In the data rows, 500 means zero.
Here are some points:
[460 679 328 484 676 684 635 400]
[611 556 290 294 618 591 679 519]
[563 313 778 478 403 424 626 591]
[543 759 315 397 623 536 394 377]
[571 328 768 490 366 408 629 580]
[232 610 450 705 621 587 503 424]
[478 713 300 466 661 674 492 385]
[630 599 316 318 646 658 622 463]
[443 722 291 492 671 574 394 382]
[644 675 402 334 392 337 336 552]
[518 326 830 595 490 483 588 512]
[448 626 369 515 626 717 734 449]
[218 502 487 745 574 589 536 456]
[224 476 508 750 559 577 578 461]
[638 511 614 346 312 386 314 633]
Then 24 other points, each followed by its number:
[592 722 353 384 407 378 300 498] 0
[370 616 381 594 613 709 710 449] 1
[357 614 347 598 642 697 636 389] 2
[539 732 287 375 545 465 336 400] 3
[673 633 370 250 461 401 368 520] 4
[674 637 433 239 429 353 463 582] 5
[513 357 832 608 526 517 611 520] 6
[603 533 678 408 340 406 278 644] 7
[293 760 481 632 607 549 595 574] 8
[427 729 333 529 693 596 363 432] 9
[314 740 363 597 596 526 369 408] 10
[583 402 751 469 373 425 328 657] 11
[686 621 408 233 416 393 405 507] 12
[643 655 419 352 348 354 311 561] 13
[282 627 385 682 640 618 428 411] 14
[228 569 487 703 603 636 572 457] 15
[659 438 613 323 334 347 390 643] 16
[391 683 340 538 669 693 589 399] 17
[609 578 619 419 341 408 247 642] 18
[620 691 367 320 371 367 364 546] 19
[666 692 331 286 513 461 379 471] 20
[249 581 426 720 606 626 462 433] 21
[701 533 506 254 347 367 434 595] 22
[696 642 417 216 472 414 531 531] 23
Which of these numbered points is nearest to each point below, ignoring the 3 directions in which the first points spread most? Its number follows each.
[255 451 541 730 528 559 683 465] > 19
[682 563 490 248 363 348 468 614] > 5
[498 763 311 484 650 594 396 404] > 9
[452 767 311 474 627 597 369 440] > 17
[644 591 611 353 351 385 272 576] > 17
[229 555 456 733 611 591 503 447] > 16
[632 632 388 307 363 356 326 543] > 22
[629 408 682 317 384 356 645 597] > 23
[570 667 399 426 355 358 246 547] > 13
[545 768 305 363 611 534 409 437] > 10
[519 736 381 467 420 309 296 482] > 0
[566 355 774 465 370 381 535 650] > 15
[247 567 422 719 594 649 489 447] > 21
[625 514 661 437 617 602 790 548] > 6
[617 453 721 405 311 423 349 635] > 7
[716 546 471 249 373 367 459 590] > 22
[305 645 370 656 656 635 420 416] > 14
